One turn moves every row onto another: examples first, then more rows asked
Q_283: [  9   8  -1  11 -14  -4   3  -9 -25 -11  -2  -5   8   2  -7  -4  11 -37
   0   8   2  -2 -16   3   7 -12  10  -8  -6  16  18   5 -23  14  -6   4
  13]
Q_559: [  4   7  -2   4 -10 -12  -6  -5  -7  -7   5   0  10   3   8  -6   2 -42
   0   7  -2   2 -21  -6   1 -16  14 -24   0  10  25   3  -9  10  -2   0
  19]
Q_220: [ -1  -2   2  19  -8  13  -6  -1 -10  -5  -4  -8  11  -5 -12  -7   7 -30
  -7 -10  -5  -2 -10   7  10 -14  -2  -5  -2  11  -9   7   2  19  19  10
  -4]
Q_946: [ -5  -7  -2   2  -8   4  12   2   4   4  -8 -15   6   7   1 -14  -1 -27
  16 -11  -2   1 -21  -1   1  -2  35  -6   7   7  -7  12 -24  21   5  11
  -5]
Q_979: [-12  -1   5  -3 -10  -6  -4  -2  15  15  -3  -1   9   0 -11 -26   4 -18
   9  -9   4   2  -1  11   6   0  17  -4 -25  11   8  29 -12  21   7  -4
  33]
Q_858: [  3 -10   4  -3  -6   4  -3  -5   3   2   3   9  17  -3  -8 -20   5 -24
  23 -18   5   7  -9  24  13 -10   8   1  -5  12   5  21  -5  24  15   0
  25]
Q_62: [ -7  -1  -4   8 -14  -1   6  -1   6   9  -3 -20   6  13   1 -16  -3 -20
  19   1 -11   1 -23  -4   1  -2  28   2  -1  10  -9  17 -18  19   2   4
 -14]
Q_175: [ -4   1  -6   1 -12   7   1   7   4  11   0  -8   2   4  -3  -8  -4 -23
  10  -7  -3   8 -23   6  -1  -3  32  -6   1  10  -5   6 -16  19  -5  20
 -11]
Q_757: [  3  -5   4   9  -6  -2 -12   7  -2   0   0 -15   4  -2  -5  -7   8 -40
 -14  -4  -8 -10  -2 -11   7 -13   5 -19 -13  13  -6   7  -5  24  11   3
   2]
Q_866: [ -4  -2  -7  -7 -13  -7 -15  -1   2  19  13  -4   2  14  -1  -8  10 -10
  28   4   1  11 -17   7   3 -13   4   4  -5   3  -6  23  -2  13   4  15
  26]
Q_746: [  3 -16  -3  -7 -10  -8  -4   1 -15  12   7 -11   4   4   3  -8  15 -16
  27  -5  -4   1  -8   3   4  -6  16  13 -10  12  -7  31 -12  18  -1   4
  29]
Q_808: [ -6   2   5   2 -12 -10  -7  -9  11  12   1   0   4   5  -5  -3   7 -26
  -4  -4  12  -2 -14  -2   6 -11   5  -2  -7   9  13 -18  -9   6   9  -7
 -12]
Q_952: [  6  -3   4  -6 -14 -14 -10  -2  13  13  13  -3   4  10 -14 -17  14 -24
  14  -1   2   2   0   9  11 -10   3  -4 -25  15   2  19 -17  29   0   2
  23]
Q_481: [ -8   1   3  25  -8 -16   9  -3 -19   2   2   1   6  -2   0  -9   2 -25
  -6  -2  -1   0 -25  -8  -4  -3  18  -2  -5  13  22  26 -18   5  -9  -6
  19]
Q_46: [ -9  -1   2  -7 -10 -11   8  -4 -14  12   0 -23   3   7   6 -16   2 -18
  -5  -9  -5   1  -8   4   5   5 -17   0  -4  10  22  19 -12   2  14  10
  26]
Q_914: [ -6   2  13 -10  -9 -12  -2  -4 -15  13   9 -22   6   8  10 -17  -2 -21
   3  -8  -7   1  -9   2   2   3 -16  -1  -5  10  23  14  -1   1  14   4
  21]
Q_627: [-12   2  -8 -12 -14   2 -13  -6   2  13  -6  -8   8   7   3 -16   6  -9
  25   6  -1   8 -14  11   4  -6  14   3  -7   3  -2  26   1  10  11  12
  31]
Q_467: [-13   8  -4  18  -8   3  -8   2   9   8  -8 -13   9 -11   3  -7   3 -31
 -12   0 -17  -1  -9  -8   3 -11   9 -21  -8   8  -3   5   5  12  14   7
  13]
Q_293: [  3   5  -4  16 -16  -7   0 -14 -12 -12   3   1   8  17 -16 -13   7 -23
  -3   8  10   5 -25   5   4 -14   0  -2   1   4  18  17 -19   7   6   6
   7]
Q_140: [  1  -4   6 -10 -10  -9   5  -3 -12  10   9 -18   4   7   6 -14   4 -24
  -3 -15  -1   6  -7   8  -1  -1 -15  -5   2   5  22   7  -9   2  16  16
  28]
Q_270: [ -7   3   6 -10  -4  -9   2   2 -20  16   7 -16   1   0  11  -8  -2 -23
  -1 -13  -4   2 -11   6   4   2 -16  -4  -2  13  25  12  -5   5   8  12
  25]
Q_28: [-11  -4  13 -12  -1  -4 -10  -2   1  12  -2  -6   6   7   2 -10   7 -22
  26  -5  12   5  -8   5   4  -2  22  -7  -6   2  -2  16 -12  17   8   9
  42]
Q_331: [ -9   6  15  23  -2 -14   3 -12  -9  -6   3   2  11  12  -3 -13  -2 -27
   4  -1  11   2 -29  -4   3  -6   8 -10   8   4  19  17 -17   7   8  -6
  18]
Q_213: [ -1  -1  10  -2  -8 -12  10  -7 -18  10   5 -27   7   5  10 -12   5 -25
   7 -11  -8   3  -8   4   5   2 -16   2  -1   8  18   8 -11   2  16   8
  28]
Q_81: [  6 -13   0  -2  -7 -10  -9   1   5  11  16   3  14  -1   4 -18   5 -27
  25 -11 -10   5 -10   8   8 -15   7  -1 -11  18   5  28   4  23   6 -10
  21]
Q_621: [ -5 -11  -4  28  -6  -3  -1   5   0  10   6  -9   9 -10   2  -9   5 -25
 -10 -16 -19  -1 -15 -10  -4 -13   8  -4  -4  10  -6  21   7  11  14  -1
   6]
Q_519: [-10  12  -8  -1  -9   0  -1  -2   7  17  -4   2  10 -12   1  -8   6 -25
  22  -1  -6   9  -9  18  18  -8   7  -8 -15  18   6  15  -4  24   2   6
  33]
Q_263: [ -7  -8   2   5  -8 -11   4  -6   0   8  -7  -6   9  -6  11  -5   6 -31
   2  -9  -3 -10 -13  -9   9  -8  13   1  -5  16  15  -5  -6   6   8 -24
  -7]
Q_29: [-14 -10  -8   3 -11 -14   5  -8  18  11  -9  -2   3   3   3 -10   6 -21
  -9  -9   6  -5 -14 -11   4 -10  12  -4  -1   5  15  -1 -13   1  16 -14
   0]
Q_131: [ -8  -6  10 -15  -1 -14 -17   2  -2  15   7  -9   2  14   6  -9   6 -24
  31   3   5  -2  -9  -5   9  -5  12  -9  -9   9  -3  22  -8  23   1   1
  31]
Q_939: [-14   1  -2  -4  -8   3  -2   4   9   8  -6 -11   4  12   2 -16 -12 -22
  11  -2  -3   1 -24  -3   2   1  32 -11   2   9  -3  16 -13  20   3   7
 -12]
Q_560: [ -4   0   7   3  -9  -1  -3   5  -1  11   5 -12   5   7   4  -9  -7 -29
  19  -4  -7   1 -22  -3   1  -1  32  -5  -3  16  -5   8 -12  24  -8   7
 -16]
Q_658: [ -1   8  -7  13 -21  -9  -5  -9  -7  -1   6   1  12   2   2 -15   1 -25
  -8   6  -7   5 -23  -3 -11 -13  18  -8  -8   9  26  17  -2  -3  -3  -2
  15]
Q_404: [ -7  -4  -5  19 -14 -11  13 -12   7  14  -5  -6   5  -3  -1  -2  13 -18
  -1 -10   1   0 -18  -2   3  -9   8  13  -3   9   7  -7 -16  -1   9  -9
  -5]
Q_341: [ -7   3  -3  14  -4 -15   5  -4  10  22   7  -2   6   0  -2  -9  10 -19
  28  -2  -6   7 -15  10  17  -9  -3   2  -9  14  -4  25 -14  25   4  -1
  30]
Q_221: [ -4  -8   2 -12  -8   5 -10   1 -19  10  -3  -5   7  -3  -2  -8   9 -16
  23  -8   5   3  -7  13   5  -1  19  10 -13  13  -1  24  -6  18  -2  11
  27]
Q_976: [  1   0   4   5 -11  -2   1  -2  12   8   6 -16   4  16  -2 -12   0 -27
  18  -5  -4   7 -20  -2  -4  -6  32  -7   2   6 -11   2 -20  18   3  14
  -9]
Q_608: [  0   5  10  -5 -12 -11   1  -3 -16  17  11 -21   2   4   4  -9   6 -22
  -1 -10  -5   5  -6   7  -1   2 -16   1  -9  10  21   6  -8   1   8  15
  24]
Q_551: [-12  -7  18  27   0  -1  -2   3   2   6  -4  -9   6  -4 -11 -14   3 -25
 -15 -19   1  -5  -7  -8  -1  -2  12  -8  -9   4  -6  16  -9  14  15   0
  10]
Q_772: [-12   5   6  29   1  -4  -4   1   5   9   2  -8   3   5 -12  -5   6 -24
  -6  -5  -1   0 -17  -4   9 -12 -10 -11   0   5 -14   9  -8  20  16  10
   3]
Q_731: [-10  -1 -17   1 -14  -6   1  -3   1  14 -11   1   1  -7   2   2   7 -23
  -9  -2   1  -6 -17   0  12 -12   4   2  -5  17  15  -5  -8   8   2  -7
 -13]
Q_719: [ -4 -13   2   6  -3  -9   9  -4   0   7  -2   6   4  -4  -1   1  10 -28
  -3 -22  15  -3 -16   0   8 -10   9   1   6  10  11 -10 -18  10   8  -6
  -4]

Q_559 goes to Q_658
Q_914 goes to Q_46
Now find these:
Q_976 goes to Q_175
Q_719 goes to Q_808
Q_866 goes to Q_221
Q_81 goes to Q_979
Q_772 goes to Q_220

